(in the rows, 128 means zero)
One turn moves each row of this set onto another row. After a few examples, where does it send each row asked below?
K_183: [104 125  82 120  97 117 131 143 152 116 144 157 127 147 122 104 147 118
 103 125 117 130 127 139 156 121 125 118 150 138  98 119 101 131  99 136
 133 120 138 125 148 102 142 161 142 137 148 114 168 116]
K_417: [102 130  87 128  87  91 135 141 141 111 159 148 151 153 132 109 141 100
 111 122 127 121 135 130 160 121 128 106 132 140  97 110 121 139  97 144
 131 134 158 141 136 113 152 154 126 141 130 131 172 123]
K_592: [106 133  97 130 103  90 131 144 134 107 163 150 153 152 134 112 149 102
 108 125 129 124 134 133 152 124 125 114 131 148 106 107 120 141 100 143
 132 140 165 148 133 113 153 164 124 145 117 129 173 121]
K_164: [131 123  97 117 125 108 110 129 134 110 114 118 163 173 113 112 141 106
 115 146 152 105 126 140 147 109 118  97 146 109 122 115 164 130 110 137
 122 126 142 155 159 139 154 104 133 101 147 117 144 146]
K_491: [123 113  76 122 119 114 115 119 132 113 125 136 155 139 105 137 137 105
 130 138 162 102 113 158 147 104 134 107 140 114 137 133 140 117 109 117
 121 100 110 129 181 129 144 127 117 116 164 111 133 124]
K_617: [107 108  81 136  95 110 135 124 139  99 149 143 143 161 120 106 138 120
  93 128 110 106 143 122 152  99 144 114 143 134  94 119 109 139 115 141
 119 117 155 134 152 109 157 160 120 127 144 111 173 126]
K_901: [134 114 120 121 114 103 117 150 162 124 109 120 129 139 122 154 144 121
 132 116 154 110 108 113 112 110 162 126 148 121 136 125 141  93  91 127
 150 121 104 145 151 103 142 136 113 119 135 139 167 144]
K_513: [103 117 100 134 140 107 136 126 155 144 141  93 170 152 119 133 163 140
 106 119 170 127 124 157 145 126 109 116 123 113 143 119 113 122 111 107
 107  93 135 165 147 113 125 136 119 125 150 109 143 172]
K_337: [127 107 124 127 114  86 111 150 140 131 113 120 151 155 124 156 137 125
 127 124 145 110 103 115 115 128 152 118 146 124 129 140 145 102  92 147
 132 118 119 153 142 116 128 136  85 122 119 137 182 160]
K_684: [113 112  86 139 111 114 131 125 133  92 154 141 146 160 118 106 145 123
  94 133 113 103 147 121 142  97 141 121 139 143 104 113 109 142 123 136
 121 119 158 137 147 107 157 171 120 127 132 109 171 124]
K_665: [116 117  96 127 137 105 122 143 126 118 119 122 165 140 138 133 174 114
 137 104 159 131 108 139 108 139 147 137 144 142 147 134  98 101 100 142
 117 110 127 174 120 127 121 147 115 133 113 116 161 161]
K_772: [115 105  86 126 127 101 111 144 138 140 112 140 157 147 143 135 141 111
 109 124 149 118 104 175 151 134 127  98 151 129 144 130 153 120  96 148
 112 128 130 157 159 147 149 123 126 121 162 113 151 134]
K_211: [107 126  87 126 115 121 126 143 150 111 150 161 123 144 122 110 152 120
 102 128 119 132 128 144 146 119 124 126 148 146 109 117  95 128 105 130
 138 119 142 130 148 101 143 175 143 139 139 112 166 115]
K_221: [125 114 102 131 142 113 130 127 134  98 110 110 170 156 137 118 181 114
 127 114 146 114 123 105 103 111 153 137 146 141 139 115 122 108 114 135
 129 121 141 173 113 129 141 128 130 117 112 118 149 170]
K_446: [137 137  98 151 150 107 153 110 159 126 133 113 134 142  92 122 175 136
 120 132 132 103 124 113 116 104 136 107 125 122 132 123 161 133 112 115
 122 131 154 141 148 129 140 129 140 137 111 140 141 136]
K_123: [106 115  90 146 151 104 124 109 164 138 140  83 178 159 126 140 150 125
  97 121 158 123 127 134 133 102 103 103 127 127 143 108 119 106 103 101
 112 107 132 151 138 121 134 132 126 127 152 125 138 155]
K_782: [127 127 104 150 150  99 148 139 153 148 132 123 128 144 105 127 173 154
 114 120 133 123 115 153 128 142 132 108 132 116 140 140 144 137 106 141
 106 124 162 169 153 135 130 145 129 142 112 131 168 151]
K_522: [122 118  94 128 146 115 115 117 140  93 119 114 160 146 115 136 166 109
 134 115 153 129 118 116  99 100 147 142 152 131 141 128  88  87 102 121
 132 100 115 155 135 117 130 143 126 125 119 120 147 151]
K_780: [130 126  81 165 154  98 136 116 161 134 144 117 128 138  95 152 152 136
 122 114 136 119 121 144 117 108 138 104 129 115 143 141 123 108 101 119
 113 108 138 145 171 130 136 156 125 150 122 142 160 120]
K_185: [ 97 111 104 134 141 109 147 114 157 147 134  97 175 139 127 129 173 129
  98 125 159 118 116 134 141 117 116 112 126 136 146 108 141 131 107 104
 113 117 133 151 126 117 132 126 129 128 151 115 125 167]
K_242: [143 112 119 122 112 111 119 145 150 126  99 115 139 156 128 131 153 139
 125 120 143  85 115 107 106 121 155 128 139 128 123 132 151 103 114 138
 134 115 120 143 145 106 135 124  97 108 127 121 172 153]

K_337 -> K_901
K_417 -> K_183
K_211 -> K_684
Now these:
K_221 -> K_665
K_164 -> K_772
K_446 -> K_782
K_123 -> K_185

